In the data rows, zero lies at 7.5, halfway between 7 and 8.
Here is a table of points, one per row:
[0, 5, 8, 8, 8, 8, 10, 9, 5, 11, 7, 9, 7, 7, 6, 6, 9, 10, 10, 8, 2, 1, 5, 5,
 8, 12, 7, 7, 15, 5, 7, 6, 3, 7, 9]
[7, 7, 15, 10, 5, 12, 5, 7, 9, 10, 14, 6, 13, 8, 7, 9, 11, 10, 5, 11, 6, 9, 8, 5,
 10, 7, 6, 14, 12, 5, 13, 7, 9, 8, 8]
[10, 3, 9, 7, 12, 6, 4, 8, 7, 8, 5, 11, 8, 12, 11, 12, 7, 5, 4, 9, 1, 9, 7, 4,
 5, 9, 9, 4, 6, 6, 8, 9, 10, 7, 8]
[11, 5, 6, 6, 9, 6, 6, 8, 9, 9, 9, 6, 7, 10, 9, 8, 6, 6, 9, 7, 7, 8, 6, 6,
 6, 11, 13, 8, 6, 6, 6, 10, 8, 6, 7]
[5, 6, 9, 6, 11, 14, 9, 8, 8, 6, 4, 11, 9, 14, 1, 5, 13, 5, 12, 2, 15, 4, 9, 15,
 1, 10, 10, 11, 8, 7, 13, 2, 8, 7, 5]
[9, 9, 6, 6, 7, 7, 7, 8, 3, 10, 7, 6, 8, 7, 8, 8, 8, 7, 9, 8, 5, 6, 6, 10,
 7, 6, 9, 7, 7, 11, 7, 10, 7, 6, 7]
[8, 4, 8, 7, 7, 5, 4, 7, 8, 6, 7, 7, 10, 5, 11, 8, 5, 8, 9, 6, 9, 8, 10, 11,
 9, 8, 8, 10, 8, 8, 6, 9, 8, 3, 6]
[9, 10, 8, 8, 6, 5, 8, 7, 7, 11, 11, 6, 7, 6, 4, 6, 5, 9, 8, 7, 9, 7, 8, 7,
 8, 8, 10, 7, 6, 9, 8, 9, 10, 8, 10]
[7, 7, 13, 7, 6, 5, 10, 4, 10, 7, 7, 5, 12, 6, 9, 10, 8, 7, 6, 3, 8, 7, 9, 4,
 1, 3, 9, 6, 8, 8, 5, 6, 3, 8, 11]
[6, 8, 6, 6, 6, 4, 12, 6, 6, 6, 7, 9, 6, 12, 7, 7, 11, 6, 3, 10, 7, 6, 8, 7,
 12, 7, 12, 9, 12, 15, 8, 8, 2, 13, 1]
[12, 8, 9, 11, 4, 4, 4, 8, 6, 4, 4, 10, 3, 8, 13, 1, 13, 5, 8, 8, 5, 12, 8, 13,
 7, 6, 8, 6, 13, 6, 7, 7, 11, 6, 10]
[10, 9, 8, 9, 9, 9, 5, 7, 4, 10, 7, 4, 11, 6, 10, 6, 9, 10, 10, 11, 10, 10, 8, 8,
 8, 8, 4, 6, 6, 12, 7, 3, 10, 4, 4]
[7, 8, 6, 6, 8, 9, 5, 7, 11, 7, 9, 7, 9, 7, 8, 9, 7, 10, 8, 8, 8, 9, 8, 6,
 5, 8, 6, 10, 9, 10, 6, 10, 6, 7, 10]
[4, 4, 6, 10, 7, 6, 7, 8, 9, 6, 9, 7, 9, 7, 4, 5, 8, 10, 4, 7, 10, 10, 0, 9,
 8, 5, 6, 7, 11, 7, 5, 11, 5, 5, 7]
[9, 7, 8, 6, 7, 9, 12, 6, 6, 10, 7, 5, 6, 8, 7, 9, 6, 7, 8, 3, 6, 11, 7, 8,
 10, 7, 5, 10, 7, 6, 5, 9, 5, 5, 7]
[4, 1, 13, 11, 6, 11, 9, 10, 10, 8, 9, 10, 6, 7, 9, 4, 13, 12, 7, 6, 7, 8, 5, 3,
 8, 10, 6, 9, 7, 9, 4, 11, 8, 11, 2]
[4, 7, 8, 8, 5, 5, 8, 9, 4, 8, 8, 8, 7, 5, 10, 8, 8, 10, 7, 5, 12, 6, 2, 6,
 11, 9, 4, 10, 6, 7, 9, 10, 6, 7, 8]
[8, 14, 6, 8, 8, 5, 12, 7, 5, 6, 10, 7, 6, 5, 6, 7, 12, 7, 7, 3, 2, 10, 8, 7,
 5, 8, 7, 8, 6, 7, 12, 8, 4, 5, 4]
[5, 8, 8, 7, 5, 6, 10, 9, 7, 8, 7, 9, 8, 5, 10, 9, 4, 2, 5, 8, 4, 5, 9, 15,
 11, 7, 7, 8, 4, 4, 8, 6, 3, 10, 3]
[7, 7, 7, 11, 6, 6, 6, 0, 6, 6, 7, 7, 6, 5, 11, 10, 5, 7, 8, 8, 10, 7, 10, 10,
 7, 9, 7, 9, 8, 6, 8, 15, 6, 10, 8]
[7, 8, 8, 9, 5, 8, 9, 8, 7, 3, 6, 4, 1, 5, 7, 6, 6, 8, 8, 10, 4, 4, 4, 6,
 4, 8, 8, 9, 1, 10, 7, 1, 7, 5, 10]
[9, 6, 10, 4, 12, 9, 9, 7, 6, 5, 4, 10, 11, 0, 9, 5, 6, 7, 4, 13, 12, 9, 12, 1,
 1, 11, 8, 13, 8, 4, 6, 10, 6, 11, 11]
[9, 4, 9, 7, 8, 0, 8, 6, 8, 8, 7, 5, 4, 8, 8, 10, 5, 9, 8, 8, 8, 4, 7, 10,
 7, 7, 7, 12, 7, 4, 3, 8, 11, 7, 8]
[9, 12, 9, 9, 9, 10, 8, 8, 7, 6, 10, 9, 6, 9, 6, 7, 4, 7, 10, 10, 8, 6, 8, 7,
 10, 8, 10, 6, 8, 9, 2, 9, 7, 6, 8]
[4, 10, 5, 13, 9, 7, 8, 7, 10, 4, 4, 7, 1, 7, 7, 10, 7, 11, 9, 7, 3, 6, 12, 5,
 8, 6, 8, 12, 7, 3, 7, 8, 6, 8, 1]
[2, 6, 8, 8, 10, 5, 9, 9, 7, 7, 9, 9, 7, 5, 4, 6, 5, 10, 8, 7, 5, 8, 9, 7,
 10, 4, 7, 8, 8, 5, 5, 7, 14, 7, 6]
[7, 7, 8, 6, 13, 0, 9, 6, 8, 5, 6, 9, 11, 6, 9, 8, 7, 3, 9, 13, 8, 8, 0, 6,
 2, 2, 8, 10, 6, 7, 11, 7, 8, 8, 9]
[9, 10, 9, 4, 9, 11, 9, 9, 7, 4, 9, 9, 8, 8, 7, 8, 8, 8, 8, 8, 6, 4, 10, 8,
 12, 5, 9, 6, 6, 6, 8, 10, 7, 3, 10]
[7, 13, 8, 7, 8, 15, 11, 9, 10, 10, 2, 3, 10, 9, 9, 10, 12, 4, 11, 11, 11, 9, 2, 12,
 8, 9, 10, 4, 12, 6, 8, 5, 15, 11, 5]
[8, 6, 7, 7, 9, 7, 5, 7, 11, 6, 6, 3, 7, 8, 8, 8, 7, 6, 4, 4, 6, 9, 8, 8,
 9, 7, 8, 8, 6, 9, 6, 9, 7, 7, 10]
[7, 9, 5, 7, 5, 5, 4, 2, 4, 5, 6, 10, 10, 4, 8, 8, 5, 2, 4, 0, 6, 4, 7, 3,
 7, 8, 6, 6, 12, 8, 5, 1, 11, 5, 5]
[7, 6, 6, 5, 8, 6, 7, 7, 9, 8, 9, 8, 8, 8, 6, 11, 8, 7, 10, 7, 6, 9, 8, 7,
 6, 13, 8, 7, 6, 10, 7, 9, 10, 4, 8]
[4, 7, 7, 6, 10, 6, 7, 10, 9, 7, 10, 5, 12, 8, 7, 6, 10, 7, 6, 7, 4, 8, 10, 10,
 8, 10, 9, 9, 7, 11, 8, 6, 6, 12, 11]
[7, 9, 8, 8, 7, 14, 6, 10, 12, 6, 9, 10, 3, 4, 7, 11, 9, 7, 8, 8, 13, 7, 7, 9,
 9, 7, 7, 8, 6, 12, 8, 9, 11, 7, 9]
[9, 9, 6, 7, 8, 8, 5, 7, 7, 6, 8, 7, 9, 5, 6, 5, 5, 7, 11, 5, 6, 9, 6, 5,
 7, 9, 5, 4, 7, 7, 6, 7, 6, 12, 7]
[7, 8, 4, 8, 7, 10, 6, 6, 9, 7, 10, 8, 9, 5, 8, 8, 8, 6, 13, 7, 8, 6, 9, 8,
 8, 5, 5, 4, 4, 8, 7, 9, 7, 8, 8]
[5, 4, 6, 8, 6, 6, 14, 11, 4, 2, 5, 5, 8, 14, 9, 6, 0, 6, 7, 6, 10, 9, 8, 2,
 11, 6, 4, 4, 9, 7, 13, 9, 5, 10, 7]
[10, 7, 8, 12, 4, 5, 7, 12, 9, 7, 14, 8, 10, 5, 7, 9, 8, 10, 8, 7, 8, 6, 9, 7,
 8, 10, 9, 9, 8, 6, 11, 9, 10, 9, 7]
[7, 8, 8, 4, 0, 9, 9, 8, 2, 8, 5, 10, 9, 8, 3, 9, 5, 9, 7, 7, 4, 9, 9, 8,
 6, 5, 11, 12, 6, 9, 9, 8, 7, 13, 8]
[1, 9, 1, 13, 8, 8, 10, 10, 3, 12, 4, 8, 9, 11, 10, 6, 3, 10, 4, 6, 10, 7, 10, 8,
 9, 6, 11, 8, 7, 7, 7, 10, 6, 7, 5]
[9, 7, 6, 1, 6, 7, 4, 9, 9, 7, 6, 8, 7, 6, 10, 8, 5, 11, 11, 6, 7, 9, 10, 7,
 9, 3, 9, 9, 7, 8, 6, 8, 8, 6, 7]
[15, 8, 10, 13, 14, 8, 10, 5, 13, 12, 6, 15, 11, 10, 9, 9, 4, 11, 9, 9, 7, 10, 7, 7,
 9, 6, 6, 10, 9, 11, 10, 4, 10, 8, 15]
[8, 6, 7, 8, 9, 10, 3, 8, 5, 11, 5, 4, 5, 9, 1, 7, 10, 7, 8, 8, 10, 6, 7, 6,
 5, 5, 7, 4, 7, 8, 7, 4, 9, 10, 8]
[6, 3, 8, 10, 7, 5, 8, 6, 10, 8, 6, 8, 7, 8, 0, 7, 8, 2, 8, 11, 4, 8, 8, 9,
 4, 9, 4, 5, 7, 7, 8, 9, 6, 2, 7]
[10, 8, 7, 10, 8, 7, 6, 10, 7, 6, 10, 5, 8, 8, 5, 7, 3, 8, 8, 4, 7, 7, 9, 9,
 8, 9, 8, 9, 9, 10, 8, 10, 7, 9, 8]
There is one direction along which these points spread out most. Take the direction at right angles to it along which they spread out most. Go by this last direction. Where along it does each point below lie, from 0 to 99? 50 is the average, and the first point above lies past it. One standard deviation of the points above along it is 16.
[7, 6, 8, 5, 8, 9, 5, 5, 10, 10, 8, 8, 7, 9, 8, 0, 6, 8, 7, 6, 6, 4, 7, 6,
 9, 8, 5, 9, 3, 10, 7, 10, 8, 6, 7] 46
[0, 5, 15, 9, 10, 7, 5, 6, 6, 11, 8, 9, 0, 5, 5, 9, 6, 8, 10, 8, 11, 11, 7, 7,
 10, 9, 15, 0, 7, 9, 12, 0, 0, 5, 7] 67
[10, 5, 2, 7, 7, 10, 7, 8, 5, 6, 11, 6, 7, 5, 9, 7, 6, 7, 4, 7, 6, 9, 3, 9,
 8, 8, 11, 7, 4, 7, 7, 5, 9, 4, 5] 48
[5, 6, 6, 10, 1, 6, 10, 4, 12, 8, 7, 8, 10, 9, 9, 6, 13, 14, 6, 10, 11, 6, 8, 1,
 9, 10, 10, 8, 6, 4, 9, 7, 9, 8, 8] 53
[8, 8, 5, 8, 8, 8, 6, 7, 8, 6, 10, 5, 10, 9, 6, 7, 5, 8, 7, 6, 5, 8, 9, 9,
 8, 8, 10, 10, 8, 10, 9, 8, 8, 10, 8] 51
[10, 13, 9, 10, 9, 13, 10, 10, 5, 4, 8, 11, 10, 9, 5, 9, 12, 5, 6, 12, 9, 7, 8, 9,
 15, 7, 6, 5, 3, 5, 0, 7, 3, 6, 9] 62
[10, 5, 6, 6, 10, 8, 10, 9, 4, 9, 11, 8, 0, 14, 12, 11, 12, 7, 8, 9, 7, 9, 14, 12,
 3, 5, 1, 2, 9, 10, 5, 5, 12, 11, 9] 55
[11, 6, 2, 7, 7, 13, 6, 8, 7, 6, 9, 6, 6, 7, 11, 10, 11, 9, 9, 8, 8, 6, 5, 10,
 10, 8, 7, 5, 9, 6, 8, 7, 7, 8, 12] 53
[10, 12, 11, 5, 6, 2, 5, 8, 12, 9, 5, 11, 8, 12, 4, 9, 4, 15, 1, 12, 6, 7, 5, 13,
 2, 12, 0, 2, 8, 6, 8, 6, 5, 6, 9] 39
[13, 8, 8, 6, 6, 11, 12, 8, 7, 10, 6, 4, 7, 3, 7, 5, 10, 5, 6, 10, 9, 9, 12, 7,
 6, 5, 9, 0, 10, 8, 8, 6, 9, 4, 3] 59
[6, 12, 6, 6, 6, 6, 5, 8, 10, 13, 11, 7, 4, 10, 11, 4, 5, 1, 7, 8, 9, 9, 7, 5,
 3, 6, 6, 10, 8, 4, 7, 7, 5, 7, 9] 43
[10, 9, 5, 5, 9, 13, 5, 4, 8, 5, 12, 6, 8, 8, 8, 7, 8, 10, 7, 7, 10, 7, 7, 11,
 10, 6, 8, 7, 9, 4, 11, 8, 10, 11, 7] 57
[10, 11, 7, 6, 9, 1, 5, 13, 8, 10, 3, 8, 7, 4, 8, 7, 14, 4, 8, 6, 8, 7, 7, 3,
 9, 6, 3, 11, 7, 6, 10, 8, 5, 11, 7] 46
